In the data rows, 128 means zero.
In the table below, every row is followed by its label. The labels come from one hidden rule.
[135, 129, 140, 131, 103, 167, 180, 125, 097, 141, 126, 126, 096, 133,
 163, 125, 109, 141, 117, 120, 151, 146, 116, 155, 120, 119, 124, 138,
 137, 112, 137, 085, 121] 2
[120, 151, 101, 073, 135, 116, 094, 194, 181, 107, 101, 146, 106, 103,
 078, 098, 146, 101, 208, 164, 126, 080, 112, 058, 144, 124, 179, 114,
 113, 178, 133, 193, 132] 1
[130, 124, 114, 098, 138, 094, 115, 200, 073, 117, 104, 169, 112, 134,
 140, 154, 132, 077, 079, 129, 167, 144, 111, 081, 132, 173, 108, 149,
 141, 106, 138, 101, 117] 1
[126, 109, 109, 186, 136, 126, 103, 134, 149, 120, 122, 138, 087, 137,
 174, 194, 128, 082, 034, 134, 156, 139, 146, 111, 132, 159, 112, 142,
 124, 122, 117, 134, 121] 0
[116, 134, 112, 105, 133, 108, 083, 159, 123, 101, 122, 179, 136, 133,
 138, 140, 137, 098, 094, 135, 144, 125, 137, 138, 132, 171, 112, 143,
 143, 104, 149, 110, 119] 1
[123, 191, 131, 054, 125, 229, 116, 094, 205, 117, 155, 045, 104, 103,
 043, 071, 144, 166, 246, 160, 084, 066, 105, 127, 136, 101, 203, 101,
 093, 193, 132, 198, 155] 1
[130, 140, 125, 094, 149, 092, 107, 149, 187, 115, 113, 157, 102, 112,
 091, 116, 143, 088, 143, 151, 117, 085, 114, 089, 128, 118, 148, 126,
 116, 166, 139, 182, 136] 1
[137, 138, 137, 107, 128, 090, 152, 126, 103, 145, 133, 196, 141, 145,
 166, 136, 128, 065, 175, 121, 151, 119, 120, 142, 119, 160, 125, 158,
 138, 115, 136, 098, 112] 2
[128, 128, 122, 108, 123, 073, 086, 164, 139, 130, 140, 152, 116, 128,
 159, 095, 122, 102, 141, 106, 142, 132, 125, 156, 119, 172, 097, 147,
 137, 103, 142, 123, 123] 2
[104, 102, 144, 209, 127, 177, 093, 068, 219, 137, 148, 098, 062, 104,
 140, 168, 123, 169, 114, 127, 086, 111, 140, 091, 130, 116, 168, 118,
 102, 138, 113, 196, 145] 0
[113, 076, 135, 120, 130, 014, 083, 152, 096, 123, 128, 198, 128, 136,
 178, 211, 118, 095, 011, 110, 153, 150, 143, 103, 114, 164, 065, 148,
 156, 053, 123, 091, 114] 1
[133, 126, 142, 167, 114, 180, 138, 123, 095, 131, 134, 129, 140, 138,
 144, 114, 102, 137, 141, 132, 161, 135, 133, 201, 129, 117, 128, 121,
 117, 148, 126, 099, 128] 0
[137, 141, 127, 074, 124, 167, 139, 181, 048, 132, 117, 135, 159, 125,
 094, 038, 120, 123, 169, 137, 173, 096, 097, 136, 141, 147, 137, 112,
 124, 166, 146, 116, 129] 2
[136, 153, 156, 140, 094, 235, 193, 093, 161, 156, 140, 056, 108, 127,
 121, 047, 114, 188, 231, 141, 157, 123, 125, 177, 114, 085, 186, 103,
 114, 152, 128, 125, 145] 2
[118, 133, 127, 163, 137, 174, 125, 099, 185, 111, 138, 091, 061, 119,
 128, 206, 137, 156, 125, 142, 097, 123, 140, 125, 127, 115, 181, 119,
 109, 124, 109, 192, 134] 0
[145, 137, 134, 068, 108, 091, 153, 149, 000, 154, 122, 158, 200, 161,
 160, 090, 120, 099, 144, 117, 226, 135, 114, 166, 110, 189, 077, 158,
 166, 078, 168, 010, 112] 2
[144, 140, 150, 118, 130, 143, 151, 104, 164, 133, 140, 137, 124, 128,
 152, 162, 130, 120, 127, 137, 157, 102, 126, 151, 108, 112, 116, 130,
 123, 124, 128, 148, 132] 0
[138, 144, 120, 110, 124, 091, 100, 211, 073, 168, 122, 142, 190, 139,
 169, 055, 112, 110, 194, 118, 176, 110, 114, 131, 115, 186, 093, 151,
 146, 136, 159, 075, 119] 2
[098, 112, 120, 208, 147, 066, 039, 124, 255, 089, 137, 123, 042, 110,
 138, 228, 133, 124, 094, 132, 038, 130, 169, 081, 134, 107, 158, 117,
 114, 144, 101, 188, 136] 0
[151, 129, 105, 050, 101, 190, 075, 172, 093, 152, 113, 111, 224, 138,
 176, 122, 120, 061, 104, 139, 140, 167, 107, 118, 128, 105, 122, 146,
 163, 098, 160, 168, 117] 2
[132, 134, 143, 225, 084, 248, 159, 089, 109, 144, 164, 136, 154, 148,
 089, 145, 117, 103, 161, 117, 086, 175, 131, 162, 118, 082, 130, 127,
 131, 109, 128, 119, 119] 1
[151, 085, 145, 253, 106, 192, 172, 061, 060, 143, 146, 105, 142, 126,
 189, 167, 108, 178, 078, 119, 139, 211, 143, 202, 094, 119, 087, 151,
 132, 063, 101, 111, 139] 0
[137, 138, 156, 050, 109, 255, 189, 070, 072, 157, 145, 034, 232, 138,
 095, 018, 089, 127, 213, 135, 216, 125, 143, 115, 122, 126, 148, 136,
 124, 146, 155, 030, 138] 2
[100, 146, 120, 132, 171, 146, 150, 167, 201, 077, 143, 118, 151, 121,
 144, 145, 147, 113, 180, 154, 063, 116, 115, 005, 129, 103, 120, 101,
 112, 162, 147, 188, 128] 0
[103, 101, 136, 114, 128, 155, 183, 099, 252, 074, 172, 003, 057, 112,
 170, 193, 126, 162, 147, 141, 046, 176, 148, 055, 121, 067, 160, 100,
 081, 172, 113, 206, 140] 0
[146, 174, 123, 082, 149, 213, 144, 133, 112, 124, 137, 071, 133, 118,
 051, 017, 119, 121, 207, 147, 103, 090, 093, 044, 137, 126, 178, 112,
 146, 125, 107, 094, 148] 2
[128, 090, 127, 163, 128, 068, 091, 135, 185, 108, 134, 136, 117, 130,
 168, 201, 126, 142, 093, 115, 133, 176, 150, 155, 123, 124, 080, 146,
 113, 046, 121, 111, 115] 0
[147, 164, 129, 015, 122, 106, 124, 182, 110, 155, 108, 148, 228, 123,
 063, 058, 135, 103, 196, 133, 158, 110, 067, 103, 138, 166, 074, 129,
 127, 137, 159, 062, 115] 1
[119, 103, 123, 146, 128, 033, 124, 122, 105, 112, 121, 167, 136, 130,
 204, 151, 133, 110, 075, 124, 112, 170, 130, 126, 125, 149, 139, 151,
 139, 115, 107, 114, 108] 2
[134, 152, 111, 088, 155, 027, 089, 150, 145, 116, 116, 143, 153, 125,
 079, 098, 151, 108, 133, 137, 097, 123, 120, 085, 133, 117, 128, 134,
 111, 125, 139, 111, 127] 1
[108, 101, 107, 133, 132, 066, 102, 141, 090, 103, 122, 178, 134, 126,
 148, 130, 137, 100, 045, 132, 111, 141, 138, 099, 132, 169, 132, 150,
 126, 098, 115, 133, 116] 0
[108, 171, 108, 088, 148, 072, 080, 149, 090, 110, 105, 156, 152, 103,
 071, 094, 154, 086, 140, 143, 110, 113, 108, 064, 144, 153, 128, 114,
 130, 132, 126, 134, 124] 1
[117, 126, 120, 128, 144, 120, 118, 140, 187, 121, 104, 110, 120, 113,
 092, 126, 143, 104, 102, 137, 075, 119, 123, 080, 143, 132, 147, 119,
 125, 166, 131, 169, 142] 1
[114, 107, 146, 238, 110, 049, 097, 109, 191, 080, 144, 133, 074, 138,
 135, 193, 126, 144, 046, 103, 102, 189, 162, 136, 136, 138, 109, 146,
 144, 097, 120, 147, 130] 1
[109, 134, 121, 098, 134, 128, 122, 172, 184, 133, 124, 106, 112, 104,
 126, 129, 134, 134, 095, 111, 119, 136, 147, 167, 137, 121, 118, 124,
 105, 116, 122, 171, 122] 0
[137, 148, 146, 110, 118, 197, 164, 126, 138, 155, 121, 099, 159, 123,
 142, 112, 130, 132, 106, 118, 173, 139, 126, 139, 125, 111, 129, 114,
 112, 125, 122, 114, 132] 0
[100, 091, 111, 173, 138, 095, 075, 120, 182, 090, 119, 189, 089, 118,
 227, 225, 135, 105, 007, 117, 081, 173, 165, 116, 131, 150, 123, 138,
 144, 049, 125, 117, 117] 0
[119, 141, 129, 150, 134, 160, 121, 123, 088, 147, 128, 130, 137, 125,
 176, 129, 121, 137, 109, 120, 132, 142, 132, 137, 123, 147, 131, 141,
 119, 113, 136, 106, 122] 0
[127, 155, 129, 120, 132, 155, 124, 102, 124, 141, 114, 093, 129, 106,
 140, 114, 130, 128, 186, 140, 126, 099, 117, 088, 142, 110, 199, 109,
 121, 145, 131, 141, 134] 0
[121, 083, 134, 255, 116, 093, 153, 092, 185, 109, 138, 128, 048, 142,
 228, 200, 115, 148, 058, 084, 105, 204, 194, 210, 109, 139, 131, 142,
 138, 033, 107, 132, 118] 0
[127, 093, 112, 165, 132, 029, 098, 150, 144, 094, 118, 169, 087, 138,
 137, 208, 131, 054, 015, 116, 142, 173, 146, 113, 137, 173, 082, 150,
 133, 102, 128, 141, 120] 1
[130, 055, 121, 245, 134, 041, 084, 176, 156, 114, 129, 177, 097, 145,
 194, 178, 120, 136, 018, 118, 125, 161, 176, 137, 124, 153, 059, 162,
 149, 017, 124, 060, 095] 2
[130, 126, 103, 101, 135, 117, 088, 139, 202, 137, 112, 140, 171, 120,
 104, 117, 137, 102, 224, 156, 121, 088, 113, 098, 150, 129, 109, 126,
 116, 130, 133, 096, 115] 1
[119, 148, 113, 077, 144, 070, 062, 209, 158, 102, 091, 170, 165, 114,
 045, 132, 141, 093, 117, 159, 055, 086, 099, 036, 165, 184, 090, 141,
 143, 142, 138, 094, 101] 1
[128, 155, 120, 047, 149, 209, 135, 130, 109, 139, 120, 100, 197, 131,
 064, 000, 147, 107, 168, 162, 127, 093, 094, 082, 136, 129, 187, 093,
 113, 182, 127, 156, 136] 2
[103, 113, 102, 184, 157, 044, 056, 101, 255, 058, 117, 161, 058, 106,
 086, 237, 180, 128, 019, 144, 000, 128, 167, 025, 161, 110, 163, 120,
 096, 138, 092, 207, 127] 0
[097, 114, 106, 117, 146, 132, 093, 091, 240, 088, 139, 125, 071, 104,
 113, 108, 147, 134, 105, 156, 030, 120, 139, 093, 147, 112, 199, 114,
 092, 179, 092, 205, 133] 0
[138, 131, 145, 178, 093, 168, 216, 067, 081, 169, 148, 120, 177, 138,
 200, 078, 109, 185, 139, 098, 145, 186, 129, 246, 093, 143, 100, 152,
 133, 090, 111, 086, 125] 2
[128, 137, 109, 085, 158, 100, 102, 162, 175, 118, 113, 109, 160, 137,
 070, 164, 148, 084, 161, 138, 098, 097, 118, 086, 146, 141, 142, 120,
 140, 173, 141, 153, 134] 1
[159, 085, 142, 177, 133, 157, 185, 136, 119, 162, 150, 099, 102, 147,
 170, 042, 105, 180, 081, 116, 107, 120, 145, 178, 125, 115, 144, 157,
 135, 054, 134, 072, 116] 2
[126, 089, 126, 191, 134, 130, 105, 113, 194, 121, 139, 121, 121, 126,
 162, 225, 125, 170, 126, 133, 091, 140, 142, 162, 124, 116, 110, 148,
 111, 061, 118, 120, 115] 0
[148, 158, 150, 086, 104, 203, 157, 145, 156, 158, 119, 096, 200, 125,
 051, 035, 121, 164, 178, 151, 110, 082, 092, 105, 142, 147, 102, 119,
 128, 170, 138, 076, 123] 1
[129, 106, 130, 118, 126, 138, 150, 090, 121, 146, 123, 142, 158, 133,
 141, 017, 128, 101, 121, 130, 162, 134, 117, 126, 131, 138, 154, 116,
 134, 156, 136, 112, 114] 2
[151, 137, 132, 138, 129, 017, 110, 137, 128, 120, 113, 160, 189, 146,
 143, 122, 140, 126, 082, 128, 124, 154, 137, 099, 127, 129, 106, 147,
 124, 117, 143, 075, 118] 0
[123, 123, 128, 140, 144, 150, 130, 089, 168, 118, 135, 153, 164, 128,
 122, 137, 149, 160, 075, 144, 106, 118, 140, 125, 125, 119, 124, 123,
 106, 113, 114, 136, 131] 0
[108, 154, 115, 092, 146, 154, 097, 097, 175, 097, 125, 144, 123, 107,
 091, 060, 147, 112, 136, 154, 080, 111, 112, 080, 145, 115, 182, 108,
 108, 162, 117, 165, 134] 2
[154, 128, 145, 162, 102, 052, 178, 159, 023, 165, 128, 141, 208, 147,
 194, 036, 086, 127, 068, 106, 206, 165, 122, 188, 098, 174, 036, 155,
 165, 093, 142, 087, 111] 2
[132, 124, 131, 122, 137, 086, 127, 107, 143, 120, 126, 122, 150, 133,
 082, 145, 133, 098, 107, 126, 167, 112, 119, 112, 147, 136, 107, 123,
 143, 142, 142, 165, 131] 1
[124, 136, 154, 131, 130, 201, 112, 136, 067, 109, 137, 065, 126, 139,
 159, 009, 136, 170, 174, 130, 112, 105, 109, 184, 148, 099, 123, 133,
 121, 160, 131, 153, 150] 2
[126, 133, 135, 119, 135, 143, 071, 131, 117, 103, 125, 178, 112, 131,
 148, 187, 127, 113, 136, 122, 084, 125, 143, 107, 121, 107, 121, 116,
 123, 116, 109, 137, 120] 0
[130, 157, 125, 012, 126, 207, 110, 140, 094, 125, 124, 111, 170, 121,
 076, 111, 141, 148, 241, 144, 076, 078, 115, 119, 133, 103, 154, 092,
 114, 153, 124, 155, 141] 1
[140, 094, 148, 240, 119, 141, 145, 111, 149, 100, 130, 156, 144, 136,
 241, 175, 103, 155, 096, 102, 132, 163, 151, 221, 116, 121, 070, 132,
 115, 099, 111, 135, 140] 0
[120, 096, 149, 227, 112, 206, 170, 091, 219, 117, 150, 091, 053, 141,
 173, 191, 116, 182, 087, 119, 093, 176, 173, 231, 124, 083, 153, 109,
 120, 120, 083, 094, 139] 0
[132, 119, 109, 095, 124, 133, 143, 165, 119, 135, 127, 138, 100, 131,
 120, 130, 132, 101, 099, 131, 169, 130, 118, 118, 129, 150, 111, 131,
 127, 125, 126, 116, 124] 1
[151, 136, 135, 122, 091, 132, 178, 123, 017, 177, 134, 129, 225, 163,
 176, 067, 115, 116, 186, 120, 255, 129, 113, 207, 113, 173, 083, 142,
 154, 093, 164, 034, 118] 2
[146, 112, 153, 125, 118, 133, 183, 142, 135, 147, 127, 184, 139, 143,
 155, 096, 123, 100, 128, 118, 152, 119, 125, 149, 112, 154, 127, 137,
 138, 091, 135, 120, 128] 2
[115, 109, 122, 113, 143, 027, 063, 156, 125, 124, 118, 192, 109, 126,
 170, 161, 126, 039, 065, 127, 113, 131, 127, 130, 125, 148, 055, 135,
 149, 085, 136, 055, 130] 2
[125, 107, 152, 132, 112, 173, 137, 126, 138, 148, 129, 093, 150, 137,
 135, 140, 121, 176, 146, 116, 136, 128, 132, 115, 105, 104, 156, 136,
 121, 138, 113, 121, 144] 0
[141, 111, 127, 065, 123, 116, 100, 135, 025, 122, 130, 158, 150, 147,
 176, 075, 132, 109, 162, 102, 165, 113, 125, 149, 124, 147, 059, 133,
 141, 095, 138, 088, 114] 2
[133, 140, 138, 071, 119, 164, 130, 113, 095, 127, 123, 125, 123, 114,
 086, 084, 129, 131, 189, 124, 076, 087, 129, 097, 137, 121, 129, 092,
 114, 163, 125, 168, 130] 1
[121, 119, 137, 091, 129, 165, 159, 132, 126, 117, 127, 166, 113, 116,
 095, 118, 115, 136, 137, 126, 102, 106, 130, 173, 143, 109, 170, 111,
 126, 125, 120, 125, 127] 1
[129, 122, 141, 114, 104, 163, 175, 103, 161, 125, 136, 102, 087, 133,
 148, 134, 119, 154, 147, 135, 138, 157, 120, 165, 121, 095, 132, 125,
 125, 106, 123, 083, 143] 0
Here are more rows. What is the label of each one?
[131, 105, 146, 196, 104, 150, 165, 079, 155, 133, 154, 089, 107, 139,
 203, 190, 107, 170, 067, 099, 090, 195, 161, 217, 104, 132, 119, 150,
 130, 075, 102, 106, 136] >> 0
[135, 137, 122, 166, 120, 080, 125, 114, 082, 138, 121, 161, 151, 131,
 170, 049, 122, 107, 092, 117, 171, 170, 139, 170, 117, 145, 086, 136,
 142, 105, 133, 084, 119] >> 2
[117, 125, 100, 088, 138, 015, 080, 182, 079, 093, 100, 222, 119, 123,
 131, 183, 119, 072, 108, 138, 111, 119, 123, 119, 144, 142, 101, 149,
 144, 128, 134, 092, 105] >> 1
[118, 116, 135, 121, 115, 142, 105, 113, 166, 138, 148, 103, 093, 132,
 140, 166, 138, 175, 138, 127, 111, 150, 136, 130, 129, 140, 138, 112,
 123, 127, 106, 132, 142] >> 0
[123, 105, 120, 164, 116, 113, 157, 117, 192, 118, 142, 120, 049, 109,
 129, 209, 136, 175, 088, 116, 105, 132, 156, 107, 139, 081, 157, 131,
 116, 125, 097, 193, 133] >> 0
[119, 118, 142, 178, 124, 152, 090, 115, 171, 148, 146, 090, 126, 124,
 140, 147, 127, 153, 139, 132, 141, 103, 140, 099, 125, 122, 151, 113,
 123, 140, 122, 170, 133] >> 0
[121, 110, 116, 186, 131, 151, 123, 140, 204, 131, 140, 108, 092, 132,
 146, 199, 140, 175, 114, 126, 086, 161, 160, 134, 131, 105, 156, 123,
 122, 142, 100, 149, 141] >> 0
[137, 149, 148, 134, 130, 198, 141, 103, 086, 133, 135, 140, 148, 120,
 043, 112, 129, 138, 212, 138, 150, 116, 135, 132, 118, 136, 114, 133,
 120, 160, 131, 146, 126] >> 1
[155, 116, 168, 201, 096, 229, 243, 054, 135, 165, 184, 034, 147, 146,
 179, 137, 107, 184, 169, 083, 189, 162, 113, 255, 094, 093, 175, 129,
 124, 125, 117, 051, 125] >> 0
[142, 136, 126, 135, 124, 100, 150, 128, 092, 136, 112, 190, 217, 139,
 148, 038, 127, 093, 092, 126, 206, 140, 118, 123, 120, 163, 084, 122,
 146, 130, 123, 079, 114] >> 2
[132, 126, 157, 132, 117, 230, 174, 075, 144, 119, 137, 047, 140, 125,
 159, 144, 135, 203, 212, 119, 097, 117, 125, 181, 138, 084, 173, 101,
 094, 166, 118, 161, 157] >> 0
[129, 146, 115, 113, 140, 083, 108, 136, 146, 116, 121, 183, 149, 127,
 107, 116, 113, 110, 173, 128, 142, 133, 123, 103, 137, 138, 109, 134,
 133, 128, 130, 142, 132] >> 1
[141, 144, 148, 135, 092, 255, 189, 073, 104, 147, 143, 073, 175, 143,
 098, 012, 113, 183, 120, 104, 171, 101, 125, 193, 097, 061, 143, 144,
 115, 174, 136, 109, 147] >> 2
[133, 142, 123, 172, 125, 096, 118, 160, 104, 131, 142, 174, 145, 135,
 163, 126, 122, 136, 158, 120, 168, 135, 146, 113, 127, 118, 126, 137,
 121, 143, 133, 107, 130] >> 0
[111, 148, 107, 091, 136, 097, 085, 129, 165, 098, 118, 101, 079, 123,
 048, 092, 132, 128, 160, 151, 094, 097, 107, 097, 131, 100, 150, 106,
 106, 160, 127, 176, 134] >> 1
[119, 129, 124, 109, 133, 083, 115, 132, 156, 100, 130, 116, 110, 120,
 053, 153, 149, 120, 122, 130, 112, 113, 112, 091, 146, 139, 119, 123,
 126, 115, 132, 187, 143] >> 1
[114, 177, 138, 060, 131, 163, 111, 164, 100, 143, 124, 079, 161, 110,
 057, 076, 139, 107, 096, 135, 179, 096, 111, 110, 145, 111, 116, 104,
 114, 130, 135, 149, 121] >> 1
[130, 176, 136, 095, 135, 186, 140, 115, 084, 152, 137, 087, 150, 110,
 041, 066, 127, 184, 218, 155, 078, 089, 091, 123, 140, 091, 194, 100,
 112, 198, 144, 172, 147] >> 1
[143, 143, 124, 135, 121, 200, 168, 071, 171, 167, 148, 085, 108, 122,
 151, 093, 112, 170, 168, 132, 108, 118, 134, 181, 119, 099, 144, 115,
 110, 177, 136, 113, 140] >> 0
[123, 127, 133, 171, 113, 166, 158, 126, 192, 125, 133, 113, 110, 137,
 143, 128, 129, 162, 179, 116, 128, 172, 137, 162, 130, 097, 144, 128,
 123, 117, 108, 124, 147] >> 0
[144, 112, 135, 188, 123, 141, 151, 087, 151, 143, 140, 096, 099, 151,
 166, 135, 110, 179, 096, 120, 140, 161, 133, 213, 107, 104, 122, 124,
 123, 128, 115, 150, 127] >> 0
[149, 100, 144, 127, 102, 196, 164, 076, 105, 151, 139, 072, 084, 139,
 177, 135, 114, 172, 129, 111, 146, 203, 155, 200, 102, 108, 062, 143,
 141, 118, 129, 108, 124] >> 2
[135, 129, 116, 117, 124, 115, 173, 107, 088, 164, 125, 122, 144, 138,
 177, 081, 116, 127, 140, 124, 131, 135, 134, 200, 118, 133, 101, 127,
 142, 114, 151, 059, 129] >> 2
[127, 106, 123, 143, 133, 075, 122, 138, 116, 121, 127, 131, 127, 138,
 148, 185, 135, 085, 068, 113, 139, 159, 131, 147, 131, 162, 100, 138,
 138, 081, 128, 138, 124] >> 1
[128, 106, 160, 183, 096, 163, 131, 097, 103, 166, 138, 081, 141, 150,
 154, 146, 105, 164, 106, 106, 161, 141, 148, 122, 102, 124, 118, 143,
 126, 146, 118, 073, 129] >> 0
[142, 111, 143, 185, 116, 118, 164, 094, 126, 142, 133, 124, 127, 152,
 182, 117, 101, 141, 127, 093, 154, 189, 148, 183, 115, 138, 109, 131,
 146, 067, 127, 092, 130] >> 2
[158, 133, 154, 069, 100, 156, 161, 077, 039, 154, 141, 122, 157, 138,
 167, 117, 103, 141, 197, 111, 131, 121, 129, 143, 109, 123, 082, 114,
 123, 129, 120, 112, 121] >> 0
[151, 121, 148, 137, 091, 167, 188, 117, 055, 160, 141, 146, 201, 173,
 208, 068, 099, 189, 135, 103, 229, 154, 128, 237, 097, 172, 097, 161,
 155, 099, 149, 032, 118] >> 2
[125, 119, 112, 126, 145, 051, 137, 127, 123, 131, 114, 203, 186, 135,
 182, 147, 117, 098, 104, 116, 149, 140, 119, 129, 135, 164, 079, 146,
 162, 102, 133, 136, 108] >> 2
[132, 127, 141, 124, 112, 206, 166, 075, 161, 134, 141, 085, 125, 146,
 105, 104, 122, 200, 144, 127, 126, 130, 125, 185, 105, 090, 169, 110,
 119, 126, 131, 119, 141] >> 1
[136, 109, 159, 209, 118, 161, 163, 053, 153, 129, 154, 049, 113, 112,
 117, 169, 106, 178, 162, 128, 104, 158, 138, 197, 110, 076, 166, 116,
 117, 147, 106, 103, 143] >> 0
[112, 104, 137, 236, 120, 137, 125, 073, 198, 095, 160, 105, 046, 126,
 165, 243, 126, 217, 051, 122, 037, 172, 166, 189, 120, 092, 145, 115,
 122, 086, 088, 176, 141] >> 0
[139, 148, 122, 125, 137, 193, 130, 129, 106, 130, 123, 108, 135, 117,
 121, 047, 140, 138, 179, 132, 173, 126, 118, 121, 124, 138, 093, 130,
 141, 142, 141, 119, 132] >> 2
[116, 155, 131, 103, 125, 159, 131, 091, 210, 115, 131, 049, 063, 077,
 099, 131, 146, 161, 142, 146, 044, 099, 122, 076, 141, 066, 222, 098,
 101, 162, 107, 223, 147] >> 0
[136, 136, 166, 143, 105, 255, 179, 056, 150, 127, 143, 040, 150, 119,
 155, 150, 125, 213, 206, 125, 105, 108, 121, 176, 139, 077, 178, 104,
 092, 181, 111, 172, 158] >> 0
[115, 118, 119, 152, 130, 073, 113, 135, 150, 102, 125, 183, 127, 139,
 134, 157, 121, 129, 126, 109, 121, 168, 143, 121, 134, 154, 098, 145,
 142, 085, 124, 114, 127] >> 1
The hidden rule looks at only part of the columns. Which column or columns, counting from 0, in order?
14 15 28
